128 stands for zero in the data rows.
Some points:
[100, 162, 54, 133, 132, 95, 149, 95, 136, 122, 65, 165, 130, 190, 133, 168, 134, 40, 202, 139, 85, 136, 94, 91, 164, 90, 90, 157, 101, 131, 191, 101]
[166, 127, 69, 79, 124, 91, 82, 128, 132, 179, 126, 119, 84, 104, 126, 187, 93, 125, 93, 99, 131, 181, 153, 187, 87, 205, 117, 166, 103, 90, 138, 163]
[179, 216, 80, 118, 75, 111, 113, 172, 119, 84, 103, 148, 117, 135, 92, 101, 200, 152, 82, 144, 102, 56, 83, 146, 174, 127, 147, 162, 171, 208, 118, 149]
[64, 152, 134, 131, 109, 75, 157, 122, 141, 126, 178, 152, 137, 110, 98, 111, 129, 138, 174, 142, 153, 120, 135, 128, 136, 84, 143, 183, 215, 96, 99, 149]
[43, 100, 86, 110, 139, 47, 44, 161, 159, 118, 71, 162, 103, 126, 148, 70, 106, 176, 168, 135, 144, 154, 169, 255, 132, 118, 189, 118, 185, 140, 203, 98]
[146, 139, 144, 9, 83, 147, 40, 206, 68, 129, 131, 153, 255, 76, 157, 124, 84, 11, 74, 144, 150, 57, 131, 42, 168, 53, 213, 95, 133, 62, 172, 129]
[132, 80, 77, 121, 95, 112, 161, 170, 166, 89, 159, 151, 120, 114, 85, 141, 154, 163, 113, 141, 119, 106, 171, 117, 123, 143, 126, 131, 97, 132, 108, 111]
[101, 191, 112, 136, 149, 139, 137, 125, 120, 133, 96, 111, 201, 137, 138, 121, 128, 124, 101, 78, 126, 169, 152, 133, 199, 107, 125, 105, 123, 158, 106, 87]
[133, 138, 151, 160, 99, 175, 129, 113, 180, 114, 142, 93, 114, 108, 113, 115, 143, 155, 61, 118, 61, 142, 182, 172, 144, 76, 80, 190, 55, 37, 107, 151]
[151, 124, 103, 82, 90, 74, 211, 118, 202, 51, 142, 89, 164, 93, 150, 112, 85, 93, 206, 101, 138, 168, 126, 171, 92, 65, 79, 116, 134, 157, 115, 81]
[64, 114, 147, 146, 121, 210, 161, 149, 187, 177, 107, 94, 187, 131, 103, 144, 131, 111, 119, 194, 183, 134, 107, 73, 120, 151, 130, 132, 118, 163, 149, 102]
[101, 130, 181, 157, 121, 158, 118, 64, 169, 113, 133, 171, 65, 134, 62, 84, 157, 142, 88, 158, 158, 106, 111, 143, 150, 109, 101, 152, 184, 145, 140, 117]
[142, 198, 107, 162, 174, 145, 121, 94, 147, 115, 101, 156, 129, 109, 128, 91, 208, 115, 123, 86, 127, 127, 119, 93, 109, 169, 146, 136, 141, 123, 114, 117]
[151, 88, 199, 198, 32, 58, 88, 178, 163, 93, 147, 119, 78, 138, 91, 126, 124, 39, 173, 80, 96, 79, 129, 132, 116, 128, 176, 76, 135, 166, 143, 147]
[87, 154, 109, 90, 111, 111, 61, 111, 104, 150, 14, 89, 116, 145, 163, 129, 223, 166, 187, 151, 100, 121, 126, 157, 67, 81, 153, 153, 104, 168, 131, 158]
[118, 140, 154, 198, 84, 92, 70, 67, 112, 95, 139, 165, 85, 48, 135, 149, 71, 106, 143, 128, 143, 162, 122, 109, 137, 88, 233, 193, 203, 116, 168, 225]
[120, 38, 68, 120, 166, 144, 202, 128, 82, 115, 100, 116, 78, 128, 111, 145, 91, 119, 111, 86, 114, 75, 62, 210, 202, 197, 152, 128, 88, 96, 157, 150]
[103, 104, 65, 123, 89, 154, 99, 122, 175, 114, 190, 52, 100, 86, 127, 149, 103, 92, 190, 158, 139, 74, 115, 127, 168, 166, 125, 154, 165, 117, 111, 124]
[122, 165, 145, 120, 164, 152, 82, 169, 120, 115, 109, 86, 152, 130, 183, 86, 152, 101, 95, 72, 154, 146, 153, 134, 186, 96, 114, 146, 131, 112, 133, 74]
[85, 63, 149, 129, 108, 182, 169, 152, 107, 133, 138, 173, 197, 131, 110, 166, 101, 92, 90, 129, 189, 127, 165, 167, 183, 86, 197, 150, 120, 109, 93, 154]
[196, 69, 129, 131, 159, 205, 95, 204, 158, 18, 73, 100, 115, 100, 174, 65, 181, 151, 159, 124, 69, 166, 0, 165, 136, 123, 185, 116, 104, 13, 146, 255]
[87, 132, 143, 133, 201, 132, 141, 109, 122, 157, 165, 62, 165, 98, 107, 103, 135, 118, 170, 106, 126, 108, 167, 133, 124, 169, 144, 146, 118, 132, 147, 74]
[159, 182, 192, 101, 116, 246, 176, 203, 183, 125, 75, 147, 179, 218, 91, 120, 18, 149, 124, 152, 146, 131, 170, 131, 149, 131, 137, 134, 191, 136, 149, 109]
[191, 199, 188, 210, 255, 38, 132, 104, 160, 120, 149, 125, 113, 138, 115, 205, 103, 186, 150, 255, 84, 156, 62, 146, 121, 167, 195, 150, 99, 158, 49, 109]
[78, 184, 71, 145, 124, 132, 132, 159, 119, 189, 107, 124, 145, 232, 227, 69, 105, 158, 170, 138, 147, 97, 152, 108, 196, 140, 93, 63, 153, 124, 141, 179]
[104, 193, 170, 52, 133, 150, 141, 109, 58, 112, 201, 147, 57, 250, 95, 200, 171, 122, 84, 137, 135, 111, 145, 123, 129, 81, 92, 121, 95, 92, 112, 156]
[82, 129, 47, 195, 179, 199, 109, 145, 60, 84, 160, 154, 103, 159, 123, 66, 130, 118, 142, 175, 126, 207, 110, 104, 58, 109, 128, 119, 155, 156, 101, 111]
[160, 55, 152, 74, 104, 152, 131, 146, 58, 185, 164, 154, 101, 149, 123, 107, 142, 162, 168, 61, 134, 106, 126, 145, 105, 81, 114, 102, 144, 70, 76, 29]
[132, 134, 119, 157, 165, 176, 121, 92, 147, 49, 119, 123, 148, 140, 125, 138, 149, 147, 169, 65, 121, 123, 81, 101, 151, 169, 179, 175, 117, 151, 98, 105]
[94, 106, 161, 74, 134, 144, 98, 176, 158, 154, 139, 73, 176, 99, 133, 168, 114, 129, 68, 96, 48, 111, 140, 77, 75, 95, 97, 180, 131, 101, 100, 104]
[109, 102, 95, 101, 119, 114, 124, 101, 196, 193, 171, 142, 193, 157, 170, 167, 112, 174, 74, 86, 129, 120, 98, 172, 58, 194, 199, 108, 67, 193, 163, 134]
[182, 115, 58, 153, 95, 113, 164, 100, 60, 162, 153, 167, 126, 55, 188, 178, 133, 208, 137, 88, 191, 93, 116, 105, 183, 4, 155, 109, 109, 138, 130, 113]
[122, 77, 144, 154, 166, 137, 154, 119, 180, 115, 137, 160, 106, 117, 85, 123, 153, 115, 84, 110, 80, 99, 163, 165, 151, 130, 85, 90, 149, 167, 93, 145]
[78, 131, 135, 211, 162, 132, 127, 154, 111, 168, 96, 183, 128, 132, 125, 161, 132, 130, 141, 107, 130, 88, 131, 186, 91, 94, 37, 117, 188, 130, 58, 171]
[109, 157, 135, 77, 119, 145, 149, 120, 125, 99, 115, 82, 115, 141, 197, 115, 110, 140, 154, 154, 224, 126, 191, 174, 119, 134, 98, 103, 153, 150, 144, 130]
[78, 83, 160, 32, 111, 111, 60, 102, 119, 124, 57, 160, 56, 142, 139, 141, 127, 163, 181, 128, 163, 226, 181, 104, 145, 155, 119, 77, 147, 183, 93, 238]
[186, 148, 154, 177, 80, 144, 122, 158, 126, 156, 105, 81, 142, 165, 70, 109, 97, 154, 167, 209, 131, 130, 136, 191, 216, 151, 127, 31, 144, 71, 88, 97]
[135, 145, 153, 139, 97, 126, 127, 101, 121, 113, 163, 170, 114, 146, 139, 57, 41, 119, 111, 68, 117, 115, 101, 81, 119, 166, 112, 80, 0, 205, 87, 188]
[241, 60, 121, 125, 109, 79, 113, 79, 139, 123, 187, 121, 204, 198, 178, 164, 202, 0, 147, 255, 136, 174, 105, 159, 139, 85, 134, 136, 137, 113, 162, 114]
[104, 175, 145, 142, 119, 115, 113, 160, 118, 72, 154, 141, 168, 178, 96, 132, 103, 193, 103, 132, 140, 164, 88, 146, 162, 146, 49, 129, 110, 140, 143, 108]
[160, 52, 179, 84, 78, 121, 180, 147, 54, 198, 134, 55, 166, 181, 176, 97, 90, 136, 51, 89, 118, 128, 69, 104, 70, 166, 112, 255, 188, 145, 88, 156]
[140, 149, 108, 71, 119, 119, 143, 105, 91, 153, 152, 197, 101, 78, 69, 156, 165, 99, 186, 129, 149, 84, 141, 182, 85, 197, 122, 125, 156, 101, 108, 103]
[135, 117, 170, 63, 195, 114, 138, 90, 141, 150, 153, 139, 64, 92, 136, 183, 134, 168, 106, 121, 186, 102, 133, 78, 105, 119, 118, 101, 122, 116, 161, 120]
[133, 138, 126, 153, 138, 105, 182, 22, 130, 168, 109, 180, 166, 100, 141, 130, 148, 67, 112, 115, 119, 172, 89, 107, 102, 150, 98, 114, 144, 53, 118, 108]
[160, 74, 161, 203, 90, 64, 92, 189, 125, 79, 121, 123, 129, 88, 150, 154, 126, 91, 101, 102, 142, 105, 147, 63, 115, 156, 108, 109, 106, 136, 133, 83]
[133, 83, 161, 158, 125, 134, 103, 84, 126, 49, 75, 111, 99, 110, 178, 120, 180, 145, 95, 153, 114, 120, 152, 58, 149, 172, 134, 118, 93, 120, 99, 75]
[180, 192, 117, 128, 137, 140, 127, 146, 131, 123, 149, 206, 95, 167, 158, 192, 163, 203, 160, 126, 156, 121, 138, 93, 122, 129, 97, 111, 169, 143, 163, 83]
[165, 100, 128, 170, 148, 140, 135, 103, 50, 132, 128, 123, 127, 54, 175, 160, 117, 89, 99, 132, 51, 113, 195, 154, 105, 233, 125, 171, 126, 107, 125, 80]
Along one direction, these points spread out more than along any other. Take the direction at right angles to it along which they spread out most. Go by this last direction. For each point below, how far along it does it lie, from 0 to 99? The average is 50, and the first point in the table lies past the average. One standard deviation of the points above along it is 16.
[142, 72, 125, 118, 127, 92, 95, 82, 117, 121, 106, 121, 235, 163, 63, 66, 56, 169, 168, 152, 97, 58, 152, 76, 92, 112, 110, 116, 100, 171, 141, 207] -> 53
[110, 175, 129, 95, 168, 100, 133, 109, 95, 180, 66, 57, 102, 42, 129, 131, 33, 135, 51, 155, 79, 165, 44, 78, 141, 93, 198, 0, 159, 122, 113, 75] -> 48
[89, 101, 188, 143, 130, 133, 174, 117, 119, 131, 161, 125, 171, 130, 162, 108, 179, 161, 102, 164, 17, 144, 69, 116, 163, 157, 63, 158, 125, 130, 207, 145] -> 39
[132, 108, 110, 165, 207, 82, 114, 68, 187, 148, 148, 141, 114, 170, 100, 148, 56, 42, 161, 119, 188, 99, 105, 120, 122, 102, 85, 118, 92, 52, 162, 154] -> 45
[114, 139, 104, 82, 103, 156, 121, 125, 116, 138, 130, 163, 140, 60, 134, 145, 99, 167, 138, 119, 62, 155, 79, 173, 39, 167, 90, 155, 86, 156, 136, 103] -> 38
[186, 129, 59, 176, 106, 177, 157, 97, 188, 88, 154, 101, 115, 168, 82, 126, 174, 145, 107, 97, 65, 163, 203, 76, 131, 144, 186, 83, 173, 130, 101, 128] -> 43
[153, 110, 123, 127, 190, 119, 131, 162, 108, 205, 151, 142, 75, 67, 90, 59, 96, 111, 163, 76, 167, 166, 94, 86, 191, 31, 122, 113, 92, 184, 117, 137] -> 56
[167, 189, 184, 118, 101, 146, 146, 185, 115, 198, 128, 106, 82, 155, 167, 143, 223, 109, 160, 109, 132, 125, 168, 152, 99, 107, 135, 134, 110, 153, 122, 137] -> 58
[110, 141, 87, 104, 127, 131, 192, 154, 138, 149, 101, 170, 49, 142, 163, 66, 118, 145, 108, 151, 201, 101, 174, 129, 69, 168, 188, 180, 83, 135, 182, 101] -> 57
[104, 140, 112, 113, 93, 81, 116, 133, 145, 184, 184, 18, 132, 108, 96, 149, 119, 168, 110, 122, 131, 165, 154, 114, 103, 162, 75, 156, 92, 112, 116, 151] -> 45
[120, 121, 158, 141, 113, 116, 163, 110, 146, 130, 116, 106, 119, 115, 76, 136, 156, 141, 140, 126, 152, 125, 169, 90, 131, 138, 132, 131, 98, 119, 105, 119] -> 47
[112, 155, 144, 163, 145, 149, 117, 170, 50, 72, 134, 115, 128, 104, 77, 106, 171, 120, 65, 148, 167, 181, 142, 132, 64, 116, 66, 101, 147, 147, 206, 156] -> 55
